Named turns come first, each shown by rows before and after it. Which turns, in which order, take the first row of each pair that follows to the second? Write the first one first, as in the answered first pair.
turn reta:
[ 12 -20  -6 -17 -10  31  52 -18  -1   6 -26 -35   3 -25  15] |-> [ 21 -18   1  -1  34  -9  45 -27  -8  21   6   3 -31 -30  17]
[ 14  13  17  -9 -15  12 -35   7 -14 -16   4 -17  10 -18   4] |-> [  6  25  13   1 -18 -11 -19 -24 -25   6  12   3  16 -22   8]
[  5  12  10 -30 -28  10 -18   5 -24 -29  12 -39   8 -29 -13] |-> [ -5  27  10 -17 -12 -27  -4 -31 -39  -1  32  -3  -2 -35  -9]
[ 15 -13 -11 -10  -4   6  11  14  28   6 -12  -2   2  -8  -2] |-> [ 11  -5 -10  -5  -4  -9  21  -1  19  18  -5  11   2  -9   0]
turn balim:
[ -1  -3  -9  11   4 -13  10 -11   6  15   1  22 -10   3   5] |-> [  7  -5  -1 -13   0   5  18 -17  -9  -4   8 -11 -12 -20   5]
[ 16  12   0   1  12 -18   3  -5 -16 -13   1 -20 -20   6 -14] |-> [  7  11 -13   7 -15  -3  11  -5  -2  -5 -24 -19   2  20 -12]
[ -5   3  -6  -3  -6 -21 -30   2 -17   1  20 -13   2   1   6] |-> [ -9   2 -12  -4 -23 -11 -22   2 -10   2   6 -17  18   6   9]
turn nitu:
[  5   8  17  -3  17 -24 -21   1  -6 -16   7   9 -12  -1  -9] |-> [  4   1  16  -2  11 -10 -26  19   5 -23  -5   0  -8   8 -11]
[ -2   5 -12  -2 -19  33  38   7  -5  11 -26   1   7  12  -4] |-> [ -5  13 -11  -1 -11  15  48 -17 -19  22  -8  11   0   0   0]
[ 18 -10   4  -8  13  20   2  14   7 -19  -4 -22 -11  -7   3] |-> [ 19  -2   7 -10  23   1  12 -10  -9  -6  12 -15 -18 -18   6]
turn vegi:
[  7   9   6   2  -9   0  11   6  10  -1  -1  -8  -1   9 -14] |-> [  5  12   6   2  -8  -6   8   4   7   1   4  -3   1  10 -15]
[  7  -1   1  20  24  20  -2   3   3  -6 -20   0 -28   6  -5] |-> [ -2   4  -3  26  13  15  -8   7   9   0 -26   8 -15  22  -4]
[-25  10   0  -3   3  -2   3  -4 -13 -20   8 -29  16 -10   9] |-> [-19   0  -3  -6   5   8   8   0 -11 -24   3 -32   9 -11   9]
[  8 -28  -7 -11  33  12  38  -7   0   7   1  -9 -23  -2   3] |-> [ -3 -27 -16   1  13  13  36   3  22  14 -21   3  -5  23   4]
Now pairs of rows:
Between the rows of a pair lie two turns.
[-16  -2  -3  19  -7  -7   0   8   3  10 -16  11  14  18  12] |-> [  0   2   9   1  16 -18   3  -8 -23   3  15   2  -5 -14  12]	vegi then vegi
[ 20  18  11  -7  21   4   5 -18 -23 -15   3  -8 -23  -8  -1] |-> [ -7  32  -1   7 -16   0   8 -29 -10   3 -19   9  14  17   1]	balim then vegi
[ 11 -15  12 -24  23 -20 -15  -6  -7  -5   8   6  -5  -1  -3] |-> [ 11 -27  -3 -22   2   6  -2   4  11  -2 -26  -2   6  16  -2]	vegi then balim
[-10  31  19  14  11 -36 -62  20  -2 -19  31  12  10   7  -7] |-> [ -9  36  22 -17 -16 -12 -46   9 -25 -31  29 -26  30 -17  -8]	reta then vegi
[ 20 -19  -3  10  28  -2  11   5   5   4   9  10 -30  -2   5] |-> [ 10  -8 -10  12  13 -12  27 -22  -2  22   9  18 -13  -3   5]	reta then reta
[-14   9 -22  34 -17 -20  18  -7  29  13  20  56 -22 -15 -15] |-> [ -1   1 -17 -10 -41  22  44 -21  -1 -10  16  -5 -11 -52 -15]	vegi then balim
[ -8  -3  -3   2  15   9 -14  38  33  -1 -22   7  -2  41   8] |-> [-19  23  -3 -26 -26   9  26 -23 -14   7 -14 -22  29   7  10]	balim then reta
[ 40 -31  -5   3  13  20  20   9   6  -7   0 -10 -57   4  -4] |-> [  1   0 -22   7 -51  12  40 -24   6  20 -21  -4   5  23  -2]	reta then vegi
[ 15   9  15 -17  12   7 -14  11 -31 -38  -8 -14  12  23  -9] |-> [ 10   9   8  -9   1   7 -15  16 -20 -33 -19  -6  21  32  -7]	vegi then vegi
[ 30  -4 -10   6  17  14  27 -22   7  20   2  16 -27 -12   1] |-> [ 24  -7 -13  12  16  14  27 -21  13  27  -4  21 -22  -4   3]	balim then balim
[ -5   8   5 -20 -31  27 -24  28   3 -29 -12 -31  26   0  -8] |-> [ -4  23  15  10  21 -31 -45  19  -3 -12  26  24  -8   5  -6]	balim then vegi
[  8  17  12  -2  13  -7 -37   9   7  -3  15  -9  -6  -1   1] |-> [ 16   2   7  -2  14  12 -29  21  20  -7  -1 -18 -11   3   1]	vegi then vegi
[ -2  -7   3  -5  -4  12 -11  24  -1 -12  -2 -24  14   9 -12] |-> [  1   1   5  -5   6 -14  18 -18 -23  10  18  -7   5 -12  -7]	reta then vegi
[ -5   6  -6   6  19  -5 -16  21  10   9 -45  32  -1  15  12] |-> [-10  10   0  -7   4   6 -32  33   6  -9 -42   9  14  10   9]	vegi then reta
[-15   6   8  29  -1 -20 -23   5   6   3   4  23   2  12  -9] |-> [ -7  -6  12  22   4  -5 -34  26  10 -19   2   6  -6  10  -7]	vegi then nitu
[ 10 -25 -10  -2   0  40  35 -25  -2   2 -27  -9  -6   8  -5] |-> [  9 -30  -7   4   4  44  12   2  15  -6 -32  -5  -8  23  -8]	balim then reta
[-10  20  27   1   1 -16 -24   6 -11  -7  30   1 -21   0 -18] |-> [-13  24  19   8   0 -25  -5 -13 -14  12  24  17 -18   5 -16]	balim then reta
[-21  18  -6 -29 -17  -9  15 -18 -18 -14  15  25  12 -26  -8] |-> [ -4  -3  -1 -17  18  -2 -21  27   5 -31  14  34 -17 -12 -11]	balim then reta
[ 21  -9 -10   5  -9  15   8 -13 -19 -19 -14  -8 -11  -7  -5] |-> [ 18  -5 -10  23  10  -7  -7  -4  -9 -10  -4  23 -19   7  -6]	vegi then balim
[ 21   1  14   8  34 -17 -15  15   0  -3  16   9 -34  -7  -3] |-> [ -4  10  -4  -2 -37  14   0  10  10   1 -26 -16  29  12  -5]	balim then vegi
[ 12   3   6  28  -6  -8   9 -25 -11  -3  -2   7 -12  -6   8] |-> [ 10   1   3  30 -13  -7  11 -23  -8   0  -6   8  -9  -1  10]	balim then balim
[-13  19  -1 -13 -18 -19  26 -45 -19  16   4  -3  26 -19  11] |-> [ -8   4   2 -29 -32  24  11  -9  -8 -11 -18 -36  37 -16   9]	reta then reta
[ 15  -9  -7 -18  22  21  18   1  -8  10 -21 -11 -18  -7  13] |-> [-17  16 -11   7  -6  -5  -2   0   3  26 -27  17  17  20  10]	vegi then vegi
[  3 -33 -10  29  24   7  28  28  -2   6 -35   7 -32  19  21] |-> [ -6 -31 -12  28   5  14  19  35   6   2 -44   0 -14  29  20]	balim then vegi
